(in the rows, 128 means zero)
Rotation paths and how fast each direction turns (degrees per step)
Each turn is a multiple of 5 degrees from 10 to 175, or 0.
Each row of a path follows its step; steps can be skipped.
Rotation 1:
step 0: [126 132 123 133 132 119 127 119 121 131 121 135 125 125 127 132 134 136
 127 131 115 145 124 126 131 125 125 132 121 123 125 129 138 124 131 129
 123 122 139 131 122 126 132 127 116 136]
step 1: [135 143 121 121 135 126 128 125 126 133 117 138 131 132 135 122 128 133
 121 124 123 129 118 120 125 124 125 120 131 132 128 125 135 119 130 133
 128 122 128 122 142 122 128 123 123 134]
step 2: [130 151 116 131 132 133 129 126 129 125 133 126 128 124 134 135 133 128
 123 124 114 133 121 130 128 122 135 129 127 124 124 126 135 132 129 128
 128 125 136 138 134 123 135 136 130 127]
step 4: [134 141 121 134 128 116 130 129 128 140 130 123 127 129 122 118 133 117
 120 131 132 125 123 125 130 120 134 129 124 124 130 127 135 120 130 128
 121 124 136 131 135 131 137 134 140 136]
step 5: [123 133 127 136 135 123 132 122 123 130 131 119 126 119 129 131 138 130
 132 121 129 132 127 120 129 124 133 117 125 115 117 121 138 125 128 122
 117 116 130 119 130 126 132 123 134 126]
step 6: [123 130 128 129 131 121 132 136 129 132 127 136 133 125 127 130 141 120
 122 133 120 144 128 118 126 129 124 133 128 124 117 127 132 116 127 133
 130 124 128 126 133 127 140 120 134 139]
step 7: [129 142 126 134 138 123 129 129 130 135 126 135 120 134 141 129 132 125
 132 118 122 130 126 117 119 129 122 121 116 123 125 133 130 119 128 127
 123 132 140 121 130 126 132 126 130 128]
step 8: [128 142 126 135 138 130 140 128 124 123 126 128 132 129 130 135 142 134
 132 119 125 139 122 131 122 128 123 133 137 125 125 136 131 124 131 130
 119 127 131 133 135 133 127 128 128 140]
step 9: [129 139 119 133 140 120 122 134 127 122 130 135 125 128 129 125 131 128
 131 133 120 127 124 123 129 121 124 135 135 114 132 118 133 122 124 137
 122 136 136 120 135 126 125 128 123 137]
Speeds:
[131 127 127 129 126 128 127 130 126 127 128 131 129 125 129 132 126 128
 126 129 125 124 126 131 129 125 129 126 129 127 130 128 128 130 129 127
 128 127 129 129 133 128 124 131 127 129]	45
[126 131 128 133 126 129 131 132 127 124 127 130 131 129 125 126 127 127
 124 129 128 129 129 130 129 130 130 128 126 129 131 127 128 129 130 129
 128 129 129 129 127 126 132 126 129 129]	160
[131 131 124 126 130 128 128 126 128 123 128 128 129 132 126 125 125 131
 128 128 126 129 126 125 128 127 129 128 131 129 129 127 125 128 126 128
 130 127 129 131 125 127 126 130 127 128]	45
Rotation 2:
step 0: [139 131 133 121 132 129 127 120 122 115 126 121 124 135 120 137 143 146
 132 122 132 136 131 136 129 131 125 124 120 127 127 126 129 134 130 123
 118 125 133 138 125 121 125 132 118 131]
step 1: [113 127 135 124 115 129 134 134 124 127 127 133 125 130 133 144 134 125
 133 130 127 135 136 126 127 136 130 119 110 128 127 125 116 130 123 126
 133 132 127 125 128 133 125 130 119 142]
step 2: [134 127 128 128 126 139 121 123 124 116 131 132 119 121 126 130 137 121
 133 129 119 125 134 118 133 141 125 124 137 125 116 131 120 124 126 135
 131 141 136 117 119 131 125 124 125 122]
step 4: [117 129 136 123 121 140 126 140 116 137 131 129 131 138 126 133 125 136
 129 137 129 131 134 121 133 131 128 120 116 129 129 129 131 130 116 121
 140 130 127 126 128 132 116 127 117 124]
step 5: [123 122 133 124 128 147 133 132 131 114 135 133 127 124 123 127 132 127
 127 124 119 126 124 119 133 131 140 125 126 122 121 132 132 127 132 130
 128 142 138 117 125 117 122 124 133 119]
step 6: [135 126 132 133 139 131 137 119 119 122 137 131 128 128 113 134 124 141
 130 128 132 129 122 135 128 138 126 124 120 135 133 122 131 127 124 124
 119 126 139 131 111 122 131 128 127 131]
step 7: [120 131 131 129 126 132 128 140 120 130 127 129 126 132 133 143 125 130
 133 138 119 127 122 135 137 129 119 120 108 116 126 126 132 121 122 122
 124 126 125 124 130 126 124 129 114 132]
step 8: [120 132 131 127 130 143 125 120 138 119 123 138 120 118 127 130 127 115
 135 131 121 123 126 124 134 136 131 123 124 123 131 139 122 125 120 128
 129 144 135 129 124 119 127 133 131 124]
step 9: [140 124 122 121 140 137 127 124 125 131 131 123 127 123 119 143 124 139
 134 126 130 117 126 124 129 132 128 136 131 136 130 129 127 126 118 130
 121 130 130 128 112 123 134 140 121 132]
Speeds:
[126 128 129 126 127 131 125 128 128 126 130 128 130 127 127 127 127 122
 126 129 125 129 128 132 125 127 131 126 130 127 124 130 128 124 128 129
 130 130 127 129 129 128 128 127 127 127]	120
[129 127 127 131 128 126 125 127 126 126 127 129 126 129 129 132 128 123
 128 130 129 129 126 132 129 131 125 129 126 128 127 128 124 129 129 129
 125 130 129 127 130 129 128 129 130 131]	60
Rotation 3:
step 0: [139 132 131 129 137 133 118 122 132 123 130 138 117 130 121 138 120 128
 128 135 132 138 123 125 130 123 123 129 135 127 125 139 130 133 123 134
 130 125 124 118 129 125 134 117 127 126]
step 1: [131 133 134 141 122 127 130 130 133 124 123 127 128 128 128 127 125 134
 132 134 123 138 118 123 126 117 133 120 122 117 125 135 119 138 127 129
 125 129 131 114 138 126 130 122 135 123]
step 2: [134 138 130 126 129 133 124 129 130 129 126 131 124 119 130 133 129 123
 125 138 130 131 113 139 113 132 124 126 125 132 131 137 134 131 127 126
 121 136 137 124 140 129 124 122 138 128]
step 4: [139 134 133 130 124 131 116 134 137 128 123 136 128 126 127 125 133 123
 130 128 123 136 121 121 125 122 127 123 124 114 128 138 124 128 125 122
 125 125 125 109 130 136 130 124 127 127]
step 5: [141 141 128 131 136 136 131 130 131 131 128 129 120 122 122 139 126 122
 135 125 134 137 120 133 123 122 121 123 126 128 126 132 124 139 125 132
 125 127 136 120 135 125 122 130 136 126]
step 6: [135 129 131 130 127 131 117 122 139 138 121 129 135 125 133 132 123 124
 127 138 134 127 114 131 130 117 134 128 121 124 125 130 122 140 131 130
 122 140 129 128 132 124 130 120 133 128]
step 7: [138 131 133 125 127 132 115 132 135 126 130 139 125 132 123 126 127 121
 128 134 127 140 112 124 126 132 127 126 125 132 132 133 129 126 136 130
 123 122 126 123 130 135 131 116 137 135]
step 8: [137 131 125 131 128 135 127 123 132 120 130 134 115 123 128 141 119 126
 129 133 118 141 120 128 132 118 126 128 127 124 127 128 121 136 119 131
 128 125 133 117 127 128 123 118 127 125]
step 9: [133 136 135 133 127 130 125 120 131 132 118 128 127 119 130 124 122 132
 127 134 136 134 118 128 127 127 129 127 119 118 133 139 131 139 128 129
 127 131 128 113 138 125 135 126 134 121]
Speeds:
[127 126 126 127 130 132 129 123 128 128 125 131 129 129 127 128 127 129
 129 129 129 126 128 132 132 126 125 128 131 128 128 129 130 129 127 129
 128 131 131 127 126 127 131 129 127 128]	125
[127 133 130 127 126 129 127 126 129 129 127 129 129 130 125 126 129 126
 129 130 127 130 129 128 125 130 129 127 126 127 134 130 132 127 129 126
 129 131 127 127 125 128 128 131 128 128]	145
Rotation 4:
step 0: [124 123 115 135 121 129 125 139 121 139 119 126 126 136 131 117 132 125
 121 125 126 132 129 129 124 137 120 131 121 137 132 127 131 122 129 123
 127 129 122 116 123 140 128 129 121 129]
step 1: [127 131 127 139 135 127 129 127 138 128 115 125 129 124 132 122 137 125
 132 133 122 121 125 136 132 119 124 131 135 141 124 129 136 122 122 132
 119 124 130 113 131 114 130 128 129 128]
step 2: [117 114 131 118 126 129 125 134 131 134 129 141 127 123 132 125 133 125
 134 134 137 126 122 123 120 128 128 115 129 129 137 132 136 127 138 130
 122 131 129 123 117 119 133 124 126 122]
step 3: [126 126 124 134 134 115 129 139 130 138 120 123 122 128 126 123 125 122
 125 131 130 120 133 127 138 136 140 127 130 126 137 124 142 126 135 128
 138 122 131 124 134 134 129 124 119 124]
step 5: [118 126 135 130 120 125 128 136 118 123 122 134 127 133 122 131 128 124
 132 114 127 130 125 126 110 127 128 126 124 127 142 125 133 118 136 124
 132 130 128 138 126 129 121 125 127 116]
step 6: [126 134 124 146 138 127 121 137 122 127 122 126 127 124 125 133 130 116
 123 111 121 120 133 126 135 131 126 121 128 133 117 129 130 129 123 120
 126 126 124 127 131 134 129 127 120 126]
step 7: [122 129 128 134 135 129 129 133 126 137 129 138 126 128 128 128 135 128
 120 127 119 143 128 133 124 117 120 131 133 133 128 130 122 123 137 128
 108 129 121 129 127 119 135 135 134 124]
step 8: [109 116 125 137 126 120 121 125 115 130 125 125 121 129 128 127 136 120
 130 129 141 130 128 126 120 130 129 131 129 138 133 131 123 124 126 130
 132 121 128 119 132 122 122 123 125 130]
step 9: [123 123 126 126 136 121 124 136 134 136 126 133 122 123 126 129 131 124
 129 127 118 118 138 132 134 131 124 135 131 126 114 135 127 128 129 135
 130 126 136 113 116 125 138 126 119 128]
Speeds:
[130 129 123 131 130 127 128 130 130 130 130 128 129 127 126 129 128 127
 127 128 126 125 128 131 130 129 122 130 128 128 128 127 129 130 130 129
 132 128 127 128 128 130 128 124 131 129]	125
[128 127 130 124 127 127 129 128 129 130 129 129 128 131 127 127 127 129
 126 128 128 129 124 129 126 129 127 130 127 131 128 129 129 124 134 127
 128 127 123 130 126 131 128 129 127 129]	145
[130 130 129 130 129 128 129 127 126 125 126 127 129 130 133 128 131 125
 127 129 129 127 131 127 129 128 128 128 130 125 127 130 128 127 132 124
 132 125 128 125 125 130 128 130 128 128]	130
Rotation 5:
step 0: [125 122 122 130 133 128 126 124 130 114 127 135 126 128 132 130 121 138
 129 134 132 130 116 134 139 127 129 118 141 131 120 132 140 123 122 135
 140 119 133 120 125 135 138 121 128 127]
step 1: [137 123 112 135 126 124 125 133 122 119 122 123 131 116 128 128 113 127
 126 128 122 138 133 129 136 121 128 129 122 137 124 122 118 120 124 130
 139 121 132 135 133 129 127 123 128 118]
step 2: [126 121 114 125 133 122 126 140 139 125 127 126 123 129 123 123 123 130
 124 124 121 111 130 140 124 132 127 117 122 135 139 116 120 135 125 134
 136 129 127 124 133 127 126 124 123 129]
step 3: [134 128 128 132 122 114 118 131 138 127 142 123 128 127 115 136 128 139
 125 134 124 123 117 136 126 126 134 122 131 129 131 135 130 122 130 139
 124 128 135 125 133 120 121 134 120 119]
step 4: [129 116 120 118 139 123 125 119 128 127 121 129 122 119 129 135 131 128
 134 138 124 129 118 133 137 128 123 121 128 128 123 137 135 119 129 133
 133 127 121 128 122 127 134 131 108 121]
step 5: [127 122 120 133 118 128 131 128 136 125 122 129 122 132 132 118 122 128
 121 137 124 145 132 135 138 122 126 124 110 124 135 133 122 126 130 130
 133 117 134 130 123 132 127 125 117 122]
step 6: [116 122 121 132 136 126 132 143 130 123 132 126 127 129 130 111 131 132
 125 128 126 128 121 145 127 127 136 117 129 127 126 127 129 124 122 121
 137 126 139 130 142 133 127 130 122 134]
step 8: [123 132 115 118 144 131 126 133 132 124 139 133 126 125 128 135 121 131
 123 129 117 123 128 125 143 130 128 123 121 135 135 130 137 128 128 131
 128 119 123 131 123 127 141 130 120 117]
step 9: [127 125 120 141 127 118 115 121 135 126 126 127 124 129 125 119 120 147
 126 121 126 132 144 129 135 127 124 124 128 128 132 137 132 128 127 130
 131 121 138 131 125 129 128 133 119 120]
Speeds:
[127 127 128 128 130 128 126 128 125 128 130 129 126 130 127 131 125 128
 128 128 129 130 128 127 129 124 126 129 125 132 126 131 128 127 128 126
 126 129 124 127 127 134 128 125 127 126]	95
